Each named move below is a turn or a mirror, shown by a few rows before and after it. Which moves, in which order, take the first row of each later pair to the second? The first pair is answered.
R (before -> after):
[ -3.3 -14.2   2.2 -12.8 -36.5  -5.0 -14.2  -2.7  -1.5   9.0] -> [ -4.9  -4.9  24.9 -10.6  31.7 -10.5   9.0  -7.5 -12.6  -4.1]
[ -4.9  -0.9  29.2 -22.4  22.3  -0.2  14.7 -13.1  -7.6 -16.3] -> [ -0.5 -10.9   7.7 -24.9 -39.8   5.3  -9.1 -11.3   1.8  -4.4]
[ -0.6  -6.3  31.0   9.3  63.5  14.6  23.6 -15.8   4.4  49.2] -> [  4.2 -18.6  -7.2   3.4 -44.3  21.9 -18.4 -13.3  22.2  68.2]
U (before -> after):
[-11.3  -0.8  23.1  41.6  27.2 -26.4  42.5  27.6  24.1  48.0] -> [  5.8   2.8  22.6  51.3  36.0 -32.8  39.0  22.5   7.9  34.3]
[  2.4  23.7  25.7  37.9  52.2 -15.3  12.1   5.0  30.2  12.6] -> [ -8.0  21.3  26.4  30.1  44.3 -11.9  13.5   9.6  46.6  24.2]
[ 28.9  29.1 -35.0  32.2 -20.7  27.2   0.0   0.4 -13.2 -11.2] -> [  1.8  23.4 -35.6  14.3 -33.8  40.5   1.8   8.4  18.2  13.4]
Q (before -> after):
[ 35.0 -18.6  15.5  21.4  -9.5 -18.6 -12.6   3.9 -22.2  -9.8] -> [  6.4 -30.5  21.8  -1.2 -22.1 -12.0 -11.0  18.2  15.8  25.9]
[-41.2  -6.0  15.0 -30.4  12.4  15.6  15.5   6.8  42.2  29.5] -> [ 10.2  16.3   7.1  12.6  40.2  -0.8  15.0 -18.7 -42.9 -42.4]
[ 10.9 -22.4  14.7 -20.4   8.6 -15.6 -19.9 -25.4   0.3   1.5] -> [  9.1 -24.7  15.0 -19.7   5.2 -14.9 -19.7 -21.9   7.0   1.5]
N (before -> after):
[-31.9  -1.5   4.3  -5.8  54.9   8.8  41.7  11.6  52.0  31.2] -> [-12.2 -25.2 -13.3   1.2 -17.4  -3.2   4.9  18.8  67.5  57.5]
[ 30.3  13.8  21.8  24.2  13.3 -20.3   9.7 -17.2 -36.3 -26.9] -> [ 15.8  -4.0  47.0   2.2  24.3 -35.3  12.5 -17.6 -17.6  -7.4]
[-30.8 -13.3  18.2 -41.6   5.2  -7.1  12.6 -13.5  -2.4 -14.5] -> [-15.0 -22.2   3.4 -35.4 -39.2 -10.1  -9.7 -11.0   0.1  -3.7]
P (before -> after):
[ -9.8 -29.6  20.8 -27.7 -50.7 -36.0 -43.9  -2.2  12.2  30.6] -> [-63.9   5.6  33.4 -45.5  34.7  -1.3  11.1   2.6  23.7  19.1]
[ 35.8  17.5   2.0  31.6  17.2 -17.2 -16.2  15.7 -23.0  -0.1] -> [ 29.6  -2.8  14.4  19.7   3.6 -28.4 -19.6  19.7   3.9  31.9]
[ -5.3  -9.6  -6.8  -8.4 -24.0  19.5  -5.2  20.8  29.3  35.5] -> [-19.6  17.6 -12.6  -7.9  16.1  37.8  16.4  17.9  12.3  11.7]

Each pair is 2 to 4 moves apart.
[ 0.9 19.4  2.2 11.0 54.4  5.4 34.5  3.4 -8.2 17.4] -> [ 24.8  25.8 -11.5  28.7  31.9   2.6  18.8  -2.4 -38.2  -7.4]
R Q R
[ 32.2 -37.5  18.5 -23.5 -15.6 -45.7 -16.0 -26.1 -29.3  -5.0] -> [ 21.7  10.8  -5.6  -6.6  30.3  -4.6  13.5 -23.8 -53.7 -45.3]
N P P P
[ 33.5  20.7 -21.0  46.4 -11.7   2.0 -15.5   4.1 -23.9  -6.9] -> [ 28.3  22.1 -28.6  43.8 -24.6   9.3 -17.8   9.2 -12.3  -3.7]
Q R P R
[ 18.7  40.5 -19.2  32.7  24.9  17.6   7.8  17.0  -9.6 -25.2] -> [-2.1  1.3 15.3  8.7 20.2 -3.7 -3.6 35.1 46.4 38.6]
P R Q
[ 12.5  15.7  -7.0  44.4  57.9   3.5   6.6  -4.5   5.0 -11.4] -> [21.8  3.0 -1.2 52.2 46.9 -9.4 -6.4  0.8 14.0  5.4]
Q N R U
[-44.6  -5.5   9.8 -56.9   1.4  10.6  26.0 -14.5   0.2 -19.4] -> [-10.0  14.3 -42.0 -13.1 -55.3  30.4  -4.4  -3.7  -8.5 -24.2]
U Q N N
